(in the rows, 100 means zero)
Each named turn below is shown by a few rows before and after it. Which turns, in which order, take the first row of each later pair to the second? The first pair is answered.
turn j_563:
| 120 |  88 | 111 | 118 | 103 |  96 | 100 |  90 |  83 | 110 |  98 | 100 | 112 |  93 |  89 | 114 |  99 |  96 |  92 | 108 | 102 | => |  99 |  90 | 110 |  90 | 118 | 110 | 108 | 103 |  87 |  88 | 108 | 109 | 110 | 100 |  83 | 108 | 108 |  94 | 113 | 108 |  89 |
| 101 | 113 | 113 | 102 | 113 | 107 | 105 |  85 |  97 | 101 | 116 | 110 | 114 |  98 |  87 | 120 | 107 |  83 |  97 |  97 |  94 | => |  94 | 116 | 104 |  75 | 111 | 109 | 107 |  92 | 100 |  93 | 120 | 107 |  99 | 106 | 103 | 110 | 108 |  87 |  92 |  93 |  92 |
|  82 | 102 |  99 | 120 |  91 | 113 | 106 | 110 | 111 |  95 |  95 | 106 | 109 | 104 | 102 | 100 |  90 |  89 | 114 |  97 |  97 | => |  80 | 103 |  93 | 104 |  87 | 114 | 106 | 113 | 113 |  92 |  97 | 103 |  99 | 110 | 113 |  93 |  90 |  93 | 108 |  94 |  97 |
turn j_788:
|  85 | 108 | 102 | 103 | 108 | 105 | 103 |  88 | 105 |  95 | 109 | 101 | 111 |  95 |  96 | 100 | 103 |  95 | 103 |  96 |  96 | => |  82 | 106 |  95 |  97 | 102 | 107 |  99 | 113 |  99 |  88 |  98 |  97 | 104 |  98 |  97 |  93 | 103 | 100 | 104 |  99 |  95 |
| 120 |  97 | 110 |  94 |  88 |  93 |  95 | 105 |  91 | 103 |  97 |  98 |  90 |  97 | 108 | 101 | 102 | 103 |  95 | 109 | 111 | => | 117 | 104 | 118 |  99 |  98 |  92 | 100 |  85 |  97 | 104 | 107 | 100 |  96 |  96 | 106 | 104 | 103 |  99 |  94 | 106 | 111 |
| 101 | 105 |  86 |  85 |  97 | 101 | 104 | 108 |  98 |  91 |  82 |  99 |  99 | 111 | 105 |  98 | 106 | 101 |  89 |  91 | 103 | => | 109 |  98 |  84 |  88 |  91 |  99 | 103 |  93 |  98 | 104 |  86 | 104 | 101 | 108 | 108 | 106 | 105 |  99 |  87 |  91 | 107 |
turn j_297:
|  99 | 108 | 107 |  97 |  95 |  94 |  95 | 109 | 102 |  99 |  92 |  95 |  91 |  95 | 100 |  99 |  92 | 104 |  86 |  99 | 103 | => | 103 | 109 | 111 |  97 | 100 |  92 |  94 | 103 |  98 | 102 |  94 |  96 |  93 |  93 |  97 | 101 |  94 | 104 |  85 |  98 | 103 |
| 118 | 109 |  98 |  75 | 113 |  92 | 105 |  85 |  83 | 107 | 110 | 100 | 104 |  97 |  99 | 107 | 105 |  97 |  94 |  97 | 103 | => | 106 |  93 |  78 |  81 |  87 | 104 |  99 | 125 |  90 | 100 |  89 | 101 | 100 | 101 |  99 | 106 |  98 |  98 | 106 | 103 | 103 |
| 121 |  97 | 123 | 137 |  88 |  80 |  89 | 103 |  85 | 112 |  97 |  99 | 122 |  95 |  82 | 108 | 115 |  98 |  82 |  95 |  91 | => |  81 | 104 | 105 | 132 |  69 |  91 |  95 | 131 | 119 |  89 |  92 |  94 | 109 | 110 | 104 |  92 | 104 |  97 |  82 |  87 |  91 |
|  93 |  97 | 100 | 113 |  88 | 102 | 110 |  74 | 131 | 114 | 108 | 105 | 108 | 100 | 112 | 109 |  91 |  92 |  93 |  93 | 115 | => | 110 |  83 |  99 | 120 |  85 | 102 | 103 |  82 | 114 | 125 |  99 | 109 | 113 |  93 |  98 | 118 |  94 |  94 | 100 | 101 | 115 |
Pairs:
Between the rows of a pair lie two turns.
|  84 |  97 |  98 | 113 |  94 | 110 | 100 | 123 | 110 |  91 |  90 | 102 | 106 | 101 |  94 | 103 |  93 |  98 | 112 | 105 |  99 | => |  93 |  98 |  92 | 113 |  81 | 102 |  94 | 119 | 108 | 100 |  86 |  94 |  96 | 102 | 109 | 100 |  88 | 103 |  93 | 101 | 107 | => j_563 then j_563
| 104 |  97 |  86 |  81 |  87 | 100 |  99 | 112 |  82 | 102 |  83 |  91 |  89 |  97 | 120 |  88 | 103 | 111 |  78 | 106 | 105 | => |  78 | 110 |  92 | 113 |  86 | 102 | 106 | 106 | 111 |  91 |  83 |  89 |  99 |  97 | 120 |  87 |  93 | 102 |  78 | 100 | 107 | => j_563 then j_297
|  96 | 100 |  96 |  95 |  98 | 108 | 107 | 103 | 100 |  91 | 108 | 102 | 100 | 108 | 109 |  94 |  90 |  95 | 106 |  98 |  98 | => | 103 |  93 |  94 |  98 |  94 | 110 | 103 | 110 |  93 |  95 | 102 | 104 | 102 | 105 | 103 |  98 |  91 |  95 | 110 | 103 |  98 | => j_297 then j_297
|  94 | 106 |  89 |  99 |  89 |  90 |  95 | 111 |  98 |  89 |  94 | 115 |  81 |  89 | 107 |  98 | 101 | 106 | 111 | 102 | 105 | => |  96 | 110 |  97 | 107 |  97 |  88 | 100 |  81 | 105 |  97 | 107 | 120 |  90 |  86 | 107 | 105 | 102 | 100 | 110 |  98 | 106 | => j_788 then j_788
|  88 | 118 | 118 |  99 | 124 | 102 | 126 |  72 | 115 | 110 | 111 |  89 | 112 |  98 | 104 |  97 | 110 |  96 |  85 |  92 |  92 | => | 108 |  86 | 111 | 121 | 108 | 108 | 114 |  95 |  95 | 127 |  89 | 100 | 126 |  86 |  77 | 117 | 111 |  95 | 108 | 110 |  94 | => j_297 then j_788
| 107 |  97 | 105 | 113 |  99 |  96 | 101 |  77 | 107 | 117 | 104 | 111 | 109 |  96 |  99 | 110 |  97 |  95 |  96 |  97 | 105 | => |  89 |  97 | 100 | 120 |  94 | 102 | 104 |  90 | 120 | 107 | 100 | 111 | 109 |  99 |  98 | 108 |  93 |  92 | 104 |  97 | 104 | => j_297 then j_788
|  99 | 119 | 108 | 111 |  93 |  94 | 102 |  99 | 102 | 101 |  91 |  88 |  98 | 110 | 106 |  84 |  87 | 106 |  86 |  93 | 110 | => | 101 | 109 | 118 | 111 | 111 | 102 | 104 | 103 |  89 |  97 |  92 | 101 | 113 | 104 |  77 |  94 |  97 | 101 | 113 | 102 | 100 | => j_297 then j_563
|  93 |  96 |  97 | 103 |  94 |  97 | 106 |  77 | 108 | 106 | 109 | 110 | 103 | 114 | 123 | 110 |  95 | 101 | 100 | 102 | 101 | => |  87 |  96 | 100 | 103 | 102 | 102 | 108 |  80 | 109 | 101 | 111 | 115 | 108 | 114 | 115 | 112 |  98 |  99 | 110 | 104 |  96 | => j_563 then j_563
| 108 |  85 | 106 |  74 | 121 | 104 | 107 |  80 |  92 | 109 | 115 | 109 |  99 | 101 |  99 | 109 | 107 |  99 | 109 |  96 |  93 | => |  99 | 101 | 110 |  72 | 127 | 100 | 109 |  81 |  96 |  98 | 116 | 100 |  96 | 103 | 106 |  98 | 106 | 101 |  98 |  91 |  92 | => j_563 then j_788
|  91 | 106 | 109 |  79 | 115 | 104 | 111 |  71 | 115 | 100 | 124 | 110 | 100 | 105 | 108 | 102 | 108 |  93 | 100 |  93 |  94 | => | 108 |  75 |  90 |  70 |  95 | 112 |  98 | 111 |  91 | 108 | 102 | 117 |  95 | 102 |  96 | 109 | 110 | 100 | 117 | 109 |  93 | => j_297 then j_563
| 115 |  74 |  87 |  73 |  83 |  89 | 106 |  94 | 113 | 120 | 102 |  97 |  93 | 104 | 128 | 100 |  87 |  89 |  89 | 110 | 103 | => |  82 | 109 | 110 |  75 | 120 |  92 | 120 |  95 | 126 |  84 | 112 |  91 | 102 | 106 | 116 |  82 |  93 |  85 |  94 | 103 |  89 | => j_788 then j_788
| 121 |  86 | 101 |  99 |  91 |  95 | 102 | 108 |  78 | 105 |  95 | 104 | 101 |  95 |  91 |  98 |  97 | 109 |  98 | 113 | 100 | => | 107 |  93 | 110 |  87 | 111 | 102 | 113 |  91 |  88 |  95 | 114 | 113 | 107 |  98 |  86 |  99 | 102 | 102 | 109 | 109 |  92 | => j_788 then j_563
|  97 | 103 | 102 | 105 | 107 |  95 | 104 | 103 | 110 | 100 |  97 |  91 | 102 |  96 |  96 |  98 |  94 |  90 | 101 |  89 | 103 | => |  97 | 104 | 100 |  99 | 104 |  95 | 104 | 104 | 110 | 100 |  97 |  90 |  98 |  98 | 101 |  96 |  94 |  91 |  98 |  88 | 104 | => j_563 then j_563
|  90 | 113 | 101 |  83 | 100 | 105 | 107 | 123 | 105 |  95 | 107 | 113 |  99 |  98 |  99 | 106 | 109 |  99 |  89 | 100 |  96 | => | 100 | 112 | 102 |  78 |  98 | 100 | 107 | 106 | 103 | 106 | 113 | 114 |  97 |  98 | 107 | 110 | 109 | 100 |  81 |  97 | 100 | => j_788 then j_297
|  97 | 105 | 103 | 117 | 100 | 102 | 103 |  87 | 120 | 109 | 114 | 107 | 102 | 100 | 101 | 103 |  96 |  99 | 109 |  91 | 107 | => |  92 | 101 |  97 | 118 |  93 | 105 | 102 |  97 | 123 | 106 | 110 | 108 | 100 | 102 | 102 | 103 |  94 |  99 | 112 |  92 | 107 | => j_297 then j_297
| 112 |  95 | 106 | 106 | 105 |  96 | 104 | 103 |  86 | 105 |  92 | 108 | 104 |  91 |  90 | 107 | 101 |  98 | 103 | 105 | 100 | => |  87 | 101 |  98 | 105 |  98 | 103 | 108 | 119 | 106 |  88 |  90 | 105 |  99 |  98 | 100 |  98 |  94 |  96 | 104 | 100 |  99 | => j_788 then j_297
| 115 |  99 |  99 | 105 |  97 |  92 |  99 | 117 |  92 | 109 |  87 |  86 |  96 |  90 |  93 | 102 | 107 | 110 | 101 | 115 |  93 | => | 106 | 100 |  96 |  89 | 103 |  98 | 102 | 123 |  93 |  99 |  91 |  88 |  92 |  94 |  95 |  98 | 110 | 111 | 107 | 114 |  88 | => j_563 then j_563
|  97 |  98 |  88 | 116 |  81 |  89 | 103 |  99 | 110 | 103 |  97 |  90 | 102 | 101 |  97 | 104 |  93 |  98 |  94 |  95 | 114 | => |  89 | 114 | 100 | 112 | 100 |  87 | 109 |  94 | 110 |  91 | 104 |  86 | 104 | 101 |  94 |  96 |  98 |  98 |  92 |  92 | 108 | => j_297 then j_788
